In the data rows, 128 means zero.
Here are some numbered points:
[132 152 164 176 187 190 195 185 183 172 157 137 125 110  94  90  93  91  93  99 104 110 119 119 124 125 124 116 116 107 105 104] 0
[101  85  84 100 105 110 104  84  83  83 105 131 161 183 183 177 162 151 156 166 176 184 176 159 136 125 115 123 142 158 157 151] 1
[ 94  92  83  86  94  92  93  94  98 105 116 125 145 152 161 159 157 158 161 161 168 166 164 154 149 142 139 139 140 138 138 135] 2
[ 88  82  75  78  87  91  90  91  95 104 113 147 161 177 184 183 177 167 164 170 171 170 160 150 137 125 128 128 137 146 147 141] 3
[159 165 165 156 148 144 147 148 157 147 132 106  80  60  54  63  77  83  85  79  73  76  75  86 104 121 120 107 102  96  99 110] 4
[125 111 100 102 100  99  94  91  85  93 111 133 154 168 177 174 164 156 156 157 163 163 158 140 131 125 124 129 141 156 153 150] 5
[145 160 178 187 196 198 202 203 197 183 163 140 112  90  79  76  73  84  84  83  85  88  93 103 115 117 115 106 102  95  93  96] 6
[193 187 173 156 140 124 120 123 128 125 123 107  95  82  84  82  91  90  87  78  74  65  69  78 100 116 129 138 136 138 135 150] 7
[ 83  73  72  81  84  90  91  93  99 109 124 142 167 180 187 186 182 174 171 170 172 170 165 148 138 125 126 122 129 131 140 128] 8
[150 152 149 141 134 128 135 148 158 161 149 127 108  93  86  98 114 123 123 107  91  77  76  88 104 115 110 101  92  79  85  99] 9
[142 164 181 189 193 201 202 205 200 195 169 143 107  92  78  73  74  85  86  85  81  84  86  98 106 116 117 105  94  87  83  93] 10
[ 62  53  48  44  52  51  61  67  75  87 112 130 152 171 181 187 193 190 191 191 191 189 181 170 158 152 146 147 149 151 147 140] 11
[151 168 173 167 164 162 169 175 175 166 141 111  77  51  48  51  67  75  80  72  68  63  74  90 105 117 118 108  94  86  87 100] 12
[162 166 160 162 159 152 143 136 125 112 104  90  81  76  74  68  73  78  84  94  98 111 124 129 141 156 157 159 164 159 155 151] 13
[ 90  83  84  92 102  98 108  96  86  88 106 129 157 174 180 179 167 162 161 173 182 189 184 169 154 137 128 136 146 153 151 137] 14
[132 142 153 158 173 174 175 169 161 157 158 147 144 135 127 114 111 103 104 101 104 108 112 118 121 129 133 141 143 143 144 137] 15
[ 99  89  90  99 106 110 101  88  82  89  99 127 151 173 175 168 163 153 159 168 176 188 187 170 153 138 133 141 155 162 166 151] 16
[174 177 171 155 137 129 135 152 161 163 149 125  99  80  76  95 113 123 120 104  85  72  71  88 110 119 121 110  94  84  83 104] 17
[157 155 150 143 137 128 118 117 109 106  94  89  83  72  73  77  80  90  97  98 104 111 120 135 142 152 158 162 162 159 156 152] 18
[112 119 141 151 163 172 172 170 160 156 152 156 153 150 135 124 112 104 102 102 109 113 118 110 112 105 107 119 126 138 136 131] 19
[184 186 175 158 136 133 132 139 146 144 136 108  86  73  69  77  96 103 101  93  81  77  80  98 122 146 152 149 136 128 127 137] 20
[116 109 108 119 127 130 122 113 105 105 108 130 150 162 165 164 155 151 159 164 176 177 171 151 130 118 106 110 111 117 121 119] 21
[133 151 162 177 189 193 194 191 188 173 158 145 124 119 105  93  93  92  88  87  95  95 103 104 108 109 103  98  97 100  96 100] 22
[112  96  87  86  87  82  85  81  85  92 106 127 149 167 172 179 180 176 176 178 179 176 164 148 130 113 113 102 106 116 122 123] 23
[110 114 101  96  95  91  88  92 101 103 111 119 130 138 144 153 157 163 165 168 172 171 167 170 167 160 161 159 149 147 143 131] 24
[107  97  86  73  62  60  61  73  82  94 102 114 126 139 145 158 173 174 180 179 173 170 170 173 176 176 174 170 165 156 152 146] 25
[129 143 165 177 186 193 194 189 180 174 158 147 127 120 104  92  90  94  91  93  98 100 100 102 102 102 102 102  98  99  93 102] 26
New points follow, each followed by the numbers of its three nearest points above by angle, nearest first.
[191 198 192 177 164 152 151 153 162 151 132 112  91  70  64  71  79  88  87  80  71  75  82 100 120 144 146 151 139 131 131 137] --> 20 7 4
[149 164 170 166 162 164 164 175 180 169 143 109  76  52  47  52  68  77  82  74  69  69  78  93 113 119 124 115  98  88  88 101] --> 12 4 10
[134 152 165 182 188 194 194 193 181 170 149 135 118 104  95  84  85  82  90  95 101 108 119 121 125 125 126 123 115 115 108 110] --> 0 6 10
[155 169 179 176 169 169 167 170 171 160 139 113  84  72  63  61  74  80  82  82  76  75  81  94 108 114 120 110  98  92  95 106] --> 12 4 10
[135 124 127 123 122 129 121 112 110 111 119 128 142 150 154 158 152 147 149 155 160 162 157 150 136 127 122 121 128 125 131 120] --> 21 14 23
[164 179 177 174 170 163 168 175 176 164 151 117  90  67  62  67  71  77  79  76  67  62  63  84  97 108 113 105  93  87  91 106] --> 12 4 10
[123 105 104  98  95  92  91  85  83  98 114 133 152 170 180 177 169 163 161 162 162 161 155 142 131 120 120 131 142 147 150 146] --> 5 3 1
[192 192 178 158 139 126 125 122 131 124 116  98  87  77  76  83  85  88  82  76  66  63  65  82 106 124 134 137 138 138 141 150] --> 7 20 4
[121 111  99  96  90  90  89  87  81  80  92 101 117 133 140 147 147 155 156 162 167 162 159 147 134 122 115 113 111 113 116 119] --> 23 2 11
[185 193 182 177 162 156 154 159 158 153 142 122 106  94  87  88  90  95  90  83  74  75  76  97 113 128 138 139 129 130 130 139] --> 20 7 12
[150 162 153 139 128 125 133 145 161 165 153 129 103  89  86 101 112 121 125 108  93  80  81  85 107 115 117 107  89  79  82 100] --> 9 17 12
[134 139 146 157 159 162 160 159 158 154 152 144 144 138 131 123 114 108 102 103 104 109 117 118 120 126 136 141 139 141 139 136] --> 15 19 0
[178 174 164 151 135 124 126 128 124 122 114 104  85  77  77  79  83  80  79  72  69  65  69  82  97 115 126 132 137 134 140 147] --> 7 20 4
[124 106 100  97 100  98  94  90  86  98 109 131 157 169 177 177 168 165 159 160 164 162 158 143 130 122 125 129 139 150 154 147] --> 5 1 3
[132 138 144 148 155 161 163 161 162 160 156 152 152 146 139 138 122 116 109 106 112 112 113 117 121 127 132 134 139 142 138 141] --> 15 19 0
[194 189 173 156 143 128 125 126 124 122 115 102  87  80  77  81  86  87  84  79  66  60  69  82 101 122 130 136 133 135 143 150] --> 7 20 4
[175 172 166 152 135 126 124 126 127 121 115 101  86  79  76  80  79  77  82  67  62  61  65  77  99 121 129 132 136 141 142 148] --> 7 20 4
[125 115 113 120 119 123 120 112 112 114 127 141 160 168 177 176 168 161 159 165 168 168 158 144 130 121 110 115 121 123 123 119] --> 21 23 8
[119 123 135 151 167 172 172 171 168 154 157 156 155 144 141 124 112 106  99 101 105 107 110 110 106 104 107 120 124 127 137 132] --> 19 15 26
